Each row has a name. Each question is about the rows just above it. Places in a row count from 0.

<77>: [ -9  47  27  -6  -5 -10  -5 -20  30  38 -17 -25  -4 -63  -9 -46  13  16
  43 -13 -12   2 -13 -20 -30  13 -34 -20  11 -63 -42 -47   7  13 -10 -20
 -13 -29  16  -4 -35  16  17   9 117 -28  13 -27  53 -37]
<122>: [ -9  29 -15 -15  48   9 -31 -20  30  38 -17 -48  -4   4  -9  83  13  16
   0 -13 -15   2 -53 -20  65  50 -34   8  11   0 -51 -68   7  13  -1   3
  -9 -29   6  -4 -40  15  39   7 -16 -28   7 -27 -44 -37]
<113>: [ 13  47 -41  -9  -5   9  -5 -20  30  38 -17  14  -4 -39 -15  39  13  -4
  43 -13 -13 -68  11 -20  -9  13  11 -20  11   0  64 -47   7  45 -10  26
  -9 -29   6   3 -40   4  17  35   7 -28  13 -27 -44 -37]
<103>: [ -9  47 -15 -15  -5   9  -1 -20  30  38 -17  -1  -4 -32   9  22  13  16
  44 -22 -33   2  12   8 -30  13 -67 -20  11 -55 -26 -47   7  13 -10   3
 -54 -29 -10  -4  17 -15  17  34  57 -10  13  53 -44 -44]
<19>: [  -6 -107  -15  -22   48    9  -32  -20   30   38  -36  -48   -4    4
   -9   39   24   28   43  -13  -13    2  -13  -20  -30   13  -34   38
   11   40  -26  -47  -28   13  -10    3   -9  -29    6   -4   12   16
   17   35   -5  -28   44  -27  -44  -37]
How many times does <113> hold [11]?
3
Every place of [9] in <103>:
5 14

<80>: [ -9   8 -23 -61  50  29 -39  -6  -4  -4 -10 -13   8  40   4  -3  53   7
  36  81 -61   3 -16 -21  13  33 -21  97   1 -42 -21   3 -14 -13 -44 -38
 -21]
<93>: [  1  -7   7  -1 -12   4 -18  22   7  13  -8   3  14   0   5  22   7  -7
   9 -13   2   2 -12   2 -18  -2   5  10 -19  18  -6   2  -7  -5   0   1
 -11]
<112>: [  1  -7 -22  -1 -12   4 -18  22   7  13  -8   3  14   0 -39  22  22  -7
   9 -13   2   2 -12   2 -18  -2   5  10 -19  18  -6   2  -7  -5   0   1
 -11]
<138>: [   7   15  -46   62   -5  -21 -110   12    5   44  -41 -107   26   68
  105   51  -61  -27   -5 -105   66    3  -25    0  -76  -64  -27   48
   56   10   58  -24    8   -4   45  -99   54]
Every place of [-21] in <80>:
23 26 30 36
Times [-22] occurs in <80>:
0
Places of [-5] in row <138>:
4 18

<28>: [ 11 -25   6  16 -25  12 -29 -20 -33   4 -15  63 -25 -24 -29 -49 -29]
<129>: [-41  58 -40  29   7 -21  10   7 -42   6  55 -69 -43  11 -40  32  -7]
<83>: [-36 -17  -6  -8 -24  18 -22 -23 -22 -22 -17 -48   0 -29  48  27  -4]
<74>: [-41   9 -40  29   7 -21  10  16 -42   6  55 -69 -43 -37  -6  32  -7]
Every place of [-22] in <83>:
6 8 9
Every place of [-25] in <28>:
1 4 12
Every place of [0] in <83>:
12
Times [7] occurs in <129>:
2

<88>: [ 34 -27 -43 -89 -85]
<42>: [  42  -38  -16  -66 -110]
<115>: [ 15 -39 -16  49  38]
<109>: [62 32 63 13 49]
<124>: [-17  81  79  22  55]
<67>: [-24 -51 -95   4  33]
<73>: [  8 -22 -90 -93 -27]
Every place of [-43] in <88>:
2
Times [63] occurs in <109>:
1
Count of [-38] in <42>:
1

<5>: [ 85  49  70 -39 -43  -5]
<54>: [-16 -64  51  51 -69  51]
<71>: [-43 -45 -57  43  50  19]
<6>: [-50 -39 -56 -13 -44  40]
<213>: [-52  62   8 -23  22  42]
<172>: [23 21 23 21 21 23]
<187>: [-24 -95  63 -55  13  15]
<199>: [ 24  72  14  56 -58   1]
<24>: [ 96 -65 -83  24  27  33]
<169>: [-44 -44  20  20  20  20]
<87>: [-55 -55   5 -55 -55 -55]
<208>: [-44 -49  16  50   4  43]
Count of [52] in <54>:
0
How many times does <87> hold [-55]?
5
Times [13] occurs in <187>:
1
How many times does <172> hold [22]?
0
At which places does <54> hold [51]?
2 3 5
Count of [20] in <169>:
4
Places of [-44] in row <169>:
0 1

<60>: [-16  31 -36 -10 -10 -10  -9  14]
<92>: [ 31  17   1  26  26  14 -41 -14]
<143>: [-39 -10   1   4  35 -11  23  76]
<171>: [ 18  31  13 -28  18  57   2  51]
<158>: [-39 -10   1   4  35 -11  45  27]
<118>: [88 46 88 88 88 88 46 88]
<134>: [ 31  17   1 -22  26  14  89  17]
<128>: [-39 -10   1   4  35  -9 -11  -7]
How many times does <60> hold [-10]?
3
How many times does <118> hold [46]?
2
Times [-36] occurs in <60>:
1
Count of [-41] in <92>:
1
Count of [44] in <158>:
0
Every place of [88] in <118>:
0 2 3 4 5 7

<45>: [-11  -5 -19  18 -36 -10 105 -75  11  -6 -17  26 -98 -59  -3  28 -82  -1
  -2 -45  29  18  18 -96 -48  -7  21 -79  40  41 -63 -75  -6 -66 -75 -54
 -35  16 -90  18  22]
<89>: [-11  -5 -19  18 -36 -10 105  -1  11  -6 -17  26 -98 -59  -3  28 -82  -1
  -2 -45  21  11  -9 -96 -48  -7  21 -79  13  41 -63  25  -6 -66  52 -54
 -35  16 -90  -6  22]
<70>: [ 24  13  18  84  63   9 -47  33 -20  13  32 -35  32  65  36 -37  -4 -31
  43  -2  32  15 -37  16 -37  12 -28  43 -74   3  53  32 -28 -76 -37  79
  21 -25  33   3 -68]
How many times does <45> hold [-74]?
0
Count of [28] in <89>:
1
Count of [26] in <45>:
1
Every place of [11] in <89>:
8 21
At which places does <70> hold [32]?
10 12 20 31

<139>: [ 10   3   2   2  -9  11  11 -38  -6 -32  10]
<152>: [ -2  14  -6  45  -6  -5 -29 -27   5 -27 -27]
<49>: [-32  46  -6 -32 -32 -32  -6 -32  -6 -32  -6]
<106>: [ 18  14  -4 -13   6  22 -47  20  -4 -30  57]
<110>: [ 14  53  92   0 -14  58   1  -9   7  23  -7]
<79>: [ -6   0 -14 -12   0  63  27 -23 -31  65   6]
Places of [-27] in row <152>:
7 9 10
Times [4] occurs in <139>:
0
Count of [-6] in <49>:
4
Count of [11] in <139>:
2
Times [-32] occurs in <49>:
6
Count of [-7] in <110>:
1

<81>: [-39 -11   7   8 -11  -5  61]
<78>: [-59  17   2 -33  17 -23 -32]
<91>: [ 17  48 -10 -10 111  35 -34]
<41>: [-59  17   8 -33 -33 -33 -47]
Places of [-33] in row <41>:
3 4 5
Count of [7] in <81>:
1

<121>: [13 12 23 23 23 23 40 44 12  5]
<17>: [14 27 14 14 64 64 14 63 82 21]
<117>: [21 12 14 -5 11 52 -6 24 65 11]
At which places does <117> hold [11]?
4 9
Count of [14] in <17>:
4
Places of [14] in row <17>:
0 2 3 6
Places of [23] in row <121>:
2 3 4 5
Times [23] occurs in <121>:
4

<114>: [66 15 15 15]
<174>: [-18  88 -10  23]
<107>: [ 74 -19 -19 -19]
<167>: [81 87 -1 13]
<27>: [ 81  84 -25  11]
<14>: [ 48 -32 -32 -32]
<20>: [89 89 89 89]
<149>: [70 71  7  6]
Count of [89] in <20>:
4
Every place of [89] in <20>:
0 1 2 3
Times [65] occurs in <114>:
0
Every place of [-32] in <14>:
1 2 3
Places of [-25] in row <27>:
2
At which places does <107> hold [-19]?
1 2 3

<99>: [ -5 -17   4  -2]
<22>: [96 -6 -6 -6]
<2>: [ -4 120 120 120]
<111>: [-3 -3 -3 -3]
<126>: [ -3  -2 -27  -3]
Every place of [120] in <2>:
1 2 3
At which places does <111> hold [-3]?
0 1 2 3
Every place of [-6] in <22>:
1 2 3
How many times does <126> hold [-3]?
2
Every place of [4] in <99>:
2
How many times does <111> hold [-4]?
0
At which places does <99> hold [-17]?
1

<23>: [ 29 -22  84 -22 -69  51 -22  26  29]
<4>: [85 85 85 51 85 51 38 51 51]
<59>: [ 29  -6  84 -43 -69  51 -22  26 -28]
<15>: [52 33 50 33 85 33 38 50 50]
Every place of [51] in <4>:
3 5 7 8
Count of [29] in <23>:
2
Every place of [29] in <23>:
0 8
Every place of [-22] in <23>:
1 3 6
Places of [50] in row <15>:
2 7 8
Count of [51] in <4>:
4

<147>: [-2  4  4 -4  1 -2  1 -4  2  4  2  3  2  0  4  2  1  1  1]
<65>: [-3  0 -1 -1  1 -2 -2  1  0 -4  1  2  4  5 -1  0 -1 -3 -1]
<18>: [ 0 -1 -1  5  2  2  2  0  1 -2  1  0 -2 -1 -3  2  2  0 -2]
<47>: [-78  -9  -1  24 -31 -33 -62 108  -8   6 -38  63 -83  86  33  23  -2 -80
  59]
<119>: [ 56   9   0 -19   0  57   0  22  -5  22  30 -16 -33 -27 -37  22  22 -40
  49]
<130>: [-39  -7 -65  17 -39 -34 -35 111  39  -8 -15 -19 -74  50  41   0 -72 -37
  20]
<55>: [ 2  0  2 -1  3  2 -1 -1 -2  2  2 -2  3  0  0 -1  0  1  2]
At which places does <18> hold [2]?
4 5 6 15 16
Times [0] occurs in <18>:
4
How many times does <18> hold [2]?
5
How many times does <147> hold [2]?
4
Count of [-1] in <18>:
3
Times [1] occurs in <147>:
5
Count of [0] in <119>:
3

<84>: [ -5 -69  22  -5  43  50 -69 -40  38  43 -69]
<33>: [ 28  80  37  -7  28 -96  28 -60 -96   9  -8]
<76>: [  42   22   61    0 -117    1   28   22   42   28   22]
<40>: [ 42 100  26 -10  40 -44  15 -40  19  27  75]
<75>: [  42 -121   -2  -36   36  -27  -54   13   -5  -61  -13]
<62>: [ 42 -82  72 -76 -23 -27  -5  16  38 -30 -76]
<120>: [ 42  28 -76  37  45  53  15 -25  24  40 -69]
<98>: [ 42 -76  -2 -13  23  -4 -49  34 -44 -58  66]
<144>: [ 42  93  18  -7  40 -41  15 -31  24  -6  71]
<102>: [  42   28  -60   35  -36   39  -13  -43 -125  -12   -8]
How many times does <62> hold [-5]?
1
Times [28] occurs in <33>:
3
Times [-69] occurs in <84>:
3
Count of [43] in <84>:
2
At which places does <76> hold [22]?
1 7 10
At which places does <84> hold [-5]?
0 3
Places of [36] in row <75>:
4

<68>: [-19   4 -53   0  58 -53 -11 -53 -19  64 -53  -9  58  15  -6  -8  28 -38
  20  14   9 -26 -21  22  26 -19 -20 -35 -37  49]
<180>: [ 11  -2 -24 -24  -4  14  10   9  25   2  21  21  26 -32 -22   8 -15 -17
  23 -23 -14  15  24 -19   4  -5  41  38   7  24]
<56>: [ 38  49  38  89  16 -32 -35 -24 -80 -36  16 -30  10  85   8 -92  36  36
  15 -39  18   0 -33 -20   1  50 -44 -28  19 -31]
<161>: [ 38  49  38  89  16 -32 -35 -24 -80 -36  16 -30  10   9   8 -92  36  36
  31 -39  18   0 -10 -20   1  50 -44  26  19 -31]
<192>: [  0  32 -37  21  -8  49 -34 -24 -17  -4  -7   2   5   0  16   4   3  39
 -24  16 -20  -7  -6   6  38   1  10 -28  26  -1]
<97>: [-21  -4 -21  24 -12  -5 -10  -6  12   5  12 -22 -22  -6 -28  -7 -14   0
  11  -9 -26  35  40   2 -33 -29  19 -10  22  50]
<198>: [  0  32 -37  21   2  49  32 -24 -17  -7  32   2   5   0  16   4   3  39
 -32  16   5  -7  -6   6  38   1  10 -28  32  -1]
<29>: [-23  29  57  14  17   5  13 -36  53  45  34  16 -36  24  -4  43 -11  45
 -42 -10  17   0   0 -38  41  19  26   0  32 -15]
<142>: [ 47  48 110  66 108  23 -76  -3 -33   2  -2  23  20 -35 -10   5 -25  10
  97  56 -62   9  55 -45 -23 -17  61  67 -22 -24]
<184>: [  9  15  29 -32   8  -7  15   0 -19 -12  10   3 -22  13  17  44  38 -20
 -12 -36 -14 -27   5   6 -25 -24 -17 -11   7  14]
At which places does <198> hold [32]?
1 6 10 28
Every place of [-19] in <68>:
0 8 25

<108>: [ 17  37 -37  20  90   0 -40  42  -2 -12 109  95  36  -9  53  -7   3 -30]
<141>: [ 39  78 -46 -31  16 -40 -77 -60  -6  32  32  84  17 -12  35  31 -71  32]
<9>: [-59 -61  22  42  81  53  50  30 -30  48 -23 -40 -23  17  53 -22  89  40]
<52>: [-83   3  -2 -46  76   3 -30 -82 -22   3 -34  19 -30  46  61  13  66  62]
<136>: [ 59 -14  37  54 -50   6  18 119  13  17  30 -17  31 -43 -37 -43 -48 -77]
Every place of [3] in <52>:
1 5 9
Times [32] occurs in <141>:
3

